Rotation paths and how fast each direction turns (degrees per step)
Each turn is a multiple of 5 degrees from 10 to 175, or 0.
Each row of a path follows its step; steps can be skipped.

step 0: -1.38,-1.04,0.35,-1.80,-0.33,-2.28,0.90,-0.84,-2.63,-0.03,-3.39,1.30,0.98,-0.24,-2.14,-2.13,-4.63,2.86,0.18,-1.08,2.63,3.12,-1.52,0.20,0.45,2.95,-2.55,1.14,0.60,1.31,-3.11,0.98,-0.28,-1.22,0.56,-0.92,-4.64,-0.55,-0.56,-1.90,1.98,2.07,0.24,3.42,-4.55,-0.50,0.43
step 1: -1.15,1.01,2.57,0.71,-1.16,0.32,2.22,0.12,1.07,1.01,-1.34,-0.10,3.13,1.90,2.06,0.15,-0.29,2.53,1.11,-0.87,-0.10,6.50,-3.47,0.02,0.50,-1.32,2.13,4.99,-1.96,-1.79,-2.08,-2.88,0.29,2.82,1.10,1.31,-1.63,-0.22,0.57,-1.67,1.96,-0.99,-1.07,-2.76,-2.41,-1.68,1.10
step 2: -0.61,-1.58,-2.96,0.67,0.63,0.06,-0.37,1.20,1.31,1.01,-1.41,2.55,0.81,-2.71,0.20,1.23,-4.09,4.80,-1.04,0.37,0.17,3.58,-2.37,1.13,2.80,3.75,1.00,1.65,-0.49,1.07,-0.46,2.93,-3.45,-1.52,-0.40,2.37,-3.32,0.15,2.21,-0.21,-1.28,1.51,0.88,0.73,-2.09,-3.47,-0.17
step 3: -1.82,-0.31,0.12,-1.29,0.95,2.61,-0.28,-0.86,-0.19,4.23,0.06,2.26,3.76,1.22,1.36,0.26,-1.89,-1.65,-2.77,-2.51,3.19,1.86,-1.08,1.00,0.64,0.85,0.52,3.06,-1.59,0.31,-1.37,-2.81,0.82,-1.30,0.79,-1.65,-2.80,-0.97,2.91,-3.93,0.43,-3.03,-0.03,-3.80,-1.23,-3.12,1.48
step 4: -0.43,-1.14,0.50,-0.63,-0.06,-1.31,-0.08,1.67,-3.73,-4.01,-0.09,2.70,3.12,-3.10,-1.74,-0.82,0.09,2.04,-1.26,-1.72,1.74,3.09,-3.35,-2.09,2.85,2.41,0.31,0.69,0.05,1.76,-2.36,1.21,1.38,-1.24,1.60,0.94,-5.93,-1.32,0.31,1.39,0.16,-0.66,1.86,0.40,-2.63,-1.67,0.89
step 5: -1.51,-2.04,3.12,-1.29,-2.46,0.25,-0.43,0.01,3.28,0.82,-0.89,0.64,2.33,0.70,-0.11,2.49,-3.17,-0.89,0.61,1.85,0.23,2.56,-1.90,-0.27,-2.75,-0.63,2.15,3.89,-3.39,-0.57,-3.49,-1.44,-0.28,-1.18,1.22,1.36,-4.96,-1.17,2.07,-1.60,2.00,-2.73,-0.41,-1.80,-2.86,1.16,-0.35
step 6: 0.73,-0.94,0.42,-0.78,1.50,3.64,0.02,2.32,0.07,-1.05,-1.32,2.39,-0.09,0.50,0.22,-1.18,-0.64,4.16,-1.10,0.49,0.76,3.58,-1.19,-2.04,3.99,0.07,2.88,1.68,0.77,1.73,-1.39,5.23,-2.79,-1.19,-1.59,-0.19,-2.07,-2.06,2.92,-0.36,1.57,-1.59,1.11,-0.49,-4.30,-1.77,-0.02
step 7: -1.47,1.08,1.68,2.34,0.42,2.18,-0.24,0.71,0.53,3.52,1.60,2.41,3.79,-1.77,0.41,3.28,-0.41,-2.45,-0.33,0.08,2.84,1.74,-0.10,1.07,0.18,2.41,0.85,3.31,-2.37,0.21,-4.68,0.76,-1.84,-2.29,-0.32,-2.50,-2.78,0.13,-1.47,-1.71,-0.24,-1.90,-3.19,-1.84,-3.44,-2.29,-0.59
step 8: -0.33,0.06,1.93,-3.02,-1.42,1.25,1.58,-2.09,0.42,-3.96,-1.83,1.12,1.30,-4.43,-0.91,-2.38,-0.66,2.46,-2.02,-2.76,3.29,0.39,-1.54,-0.98,2.45,0.19,2.56,0.05,-2.32,-0.33,-3.24,3.02,-0.64,-1.73,1.62,-1.00,-2.63,-0.55,0.46,-0.38,0.33,-1.92,2.33,-0.92,-1.18,-4.63,-1.02
step 9: 1.37,-0.64,2.10,1.15,-0.99,2.18,2.78,-2.00,0.48,-1.09,1.69,0.77,3.48,1.07,2.04,2.20,-2.56,-0.88,0.20,1.25,2.41,2.28,0.11,-3.09,-3.55,2.81,-0.68,2.48,-2.81,-1.16,-1.77,0.33,-1.46,0.75,0.80,-0.60,-5.01,0.07,1.06,-2.17,0.27,-0.74,2.14,0.28,-5.22,0.81,-1.02
-0.27,-0.31,-0.52,-1.05,0.75,-0.45,-0.84,0.54,-1.23,0.25,0.40,0.58,-1.05,0.58,0.02,0.83,-0.37,-0.87,-0.55,0.40,-0.28,0.48,-1.11,-0.45,0.50,0.42,0.72,0.05,-0.27,0.40,0.22,-0.59,0.63,0.43,0.24,1.59,-0.26,0.23,0.32,-0.40,-0.40,-0.68,-0.06,0.04,0.72,-0.22,0.08
35
-0.08,0.32,-1.73,0.96,0.74,1.01,-0.69,0.35,0.35,1.33,-0.02,0.30,0.25,0.36,0.05,0.07,0.09,-0.46,-0.16,-0.25,0.05,0.32,0.87,0.44,1.01,0.16,0.16,-0.44,-0.87,0.36,-0.06,0.87,-0.93,0.20,-0.53,0.02,0.30,-1.28,0.63,-0.11,0.32,0.23,0.08,-0.10,0.71,0.50,0.03
90
0.02,-0.26,-0.02,-0.50,1.22,0.44,0.49,0.66,-1.41,0.23,0.08,-0.18,-0.03,1.43,0.19,-0.64,0.49,-0.01,0.20,0.33,0.61,0.40,0.47,0.09,0.17,0.14,-0.94,-0.47,0.50,0.27,0.11,-0.36,-0.12,-0.43,-0.57,-1.28,0.10,0.66,0.28,-1.18,-0.43,-0.44,0.29,0.14,-1.30,0.53,0.59
115
